One turn moves each row of this set onto another row. After a few examples, where does it send each row asked below?
sedam: -2.265; 1.287; 0.390; -3.944; -1.845; 0.773; 1.099; -1.558; -0.749; -1.435; -3.279; 2.885; 2.000; 4.956
pep: -0.538; -2.972; 2.630; -4.716; 3.815; -0.691; 2.049; 1.626; 1.294; 0.257; 0.957; 4.363; 2.308; 2.156
Fesu: -3.358; 0.805; -2.523; -3.848; -0.494; -1.442; 1.158; -1.795; 1.434; -1.969; -0.570; 5.119; 1.550; 0.371
zevum: -2.240; -3.414; 2.781; -3.795; 3.580; -1.283; 1.704; 2.078; 2.964; 0.881; 0.363; 2.924; 4.021; 1.602
Vafi: -0.660; -0.064; 2.284; 0.027; 4.451; 0.408; 0.473; -2.214; 0.004; 2.108; -0.522; -0.454; 1.265; 3.560
lariv: -0.773; 0.716; 2.678; -2.095; 4.997; 1.036; 0.590; -1.920; 0.080; 2.053; -0.695; -1.695; 1.421; 3.418
mezik: -3.220; 1.110; -2.325; -3.994; -0.598; -1.823; 0.850; -1.297; 1.324; -2.074; -0.851; 5.337; 2.258; 0.447
tef: -1.327; -3.482; 2.362; -5.002; 2.794; -0.707; 1.532; 2.757; 0.592; 0.166; 0.127; 4.191; 3.832; 2.260
Ruto: -1.551; -2.634; 1.693; -6.054; 3.050; -0.437; 1.858; 2.153; 1.855; 0.516; 0.956; 3.852; 4.294; 2.656
Namo: -4.616; 3.763; 1.284; -2.188; 2.265; 0.531; -0.078; -1.991; 1.172; 0.290; -1.169; -1.157; 1.326; -0.553
fili: -2.414; 0.805; -0.603; -3.664; -1.763; 0.505; 1.789; -2.465; 0.257; -0.910; -2.570; 3.030; 2.331; 5.334
parus: -1.823; 1.506; -0.402; -4.724; -1.858; -0.302; 2.078; -1.597; -0.345; -1.064; -2.403; 3.147; 4.185; 4.666
zoza: -2.960; 1.790; -2.411; -2.731; -0.495; -1.097; 0.516; -0.830; 0.562; -1.711; -1.669; 5.805; 0.940; 0.161
das: -2.450; 1.291; 0.406; -5.141; -1.572; 1.274; 1.855; -1.660; -0.355; -2.600; -1.355; 3.545; 1.942; 4.736
mabo: -4.247; -1.388; 2.879; -3.746; 4.272; 0.806; -1.200; 1.123; -0.294; -1.427; 1.508; 3.385; 1.160; -1.468
Noki: -0.160; 0.798; 1.165; -0.999; 4.110; 0.212; -0.197; -2.549; -1.420; 2.237; -1.702; -0.747; 1.066; 2.574
niz: -3.021; -1.555; 2.478; -2.414; 3.896; 0.790; -0.450; 1.454; 0.039; -1.491; 1.385; 3.951; 1.026; -2.068
Ferez: -4.678; 3.339; 0.793; -2.045; 1.615; 0.600; 0.117; -2.348; 0.438; 0.365; -1.516; -1.756; 1.435; -0.281
Mag: -1.452; -0.369; 2.430; -1.053; 3.765; 1.929; 0.280; -2.362; -0.066; 1.596; -2.018; -1.506; 1.131; 3.213
Patet: -4.335; 2.833; 0.390; -1.396; 1.657; -0.183; -0.282; -1.966; 1.823; 0.858; 0.040; -1.883; 1.696; -0.311
rupir: -3.039; -1.627; 2.889; -2.331; 4.381; 0.492; -0.673; 1.208; 0.228; -1.075; 1.593; 3.626; 0.753; -1.810

Ferez goes to mezik
zoza goes to mabo
Now find these:
Vafi goes to sedam
pep goes to Mag
Noki goes to das
fili goes to tef

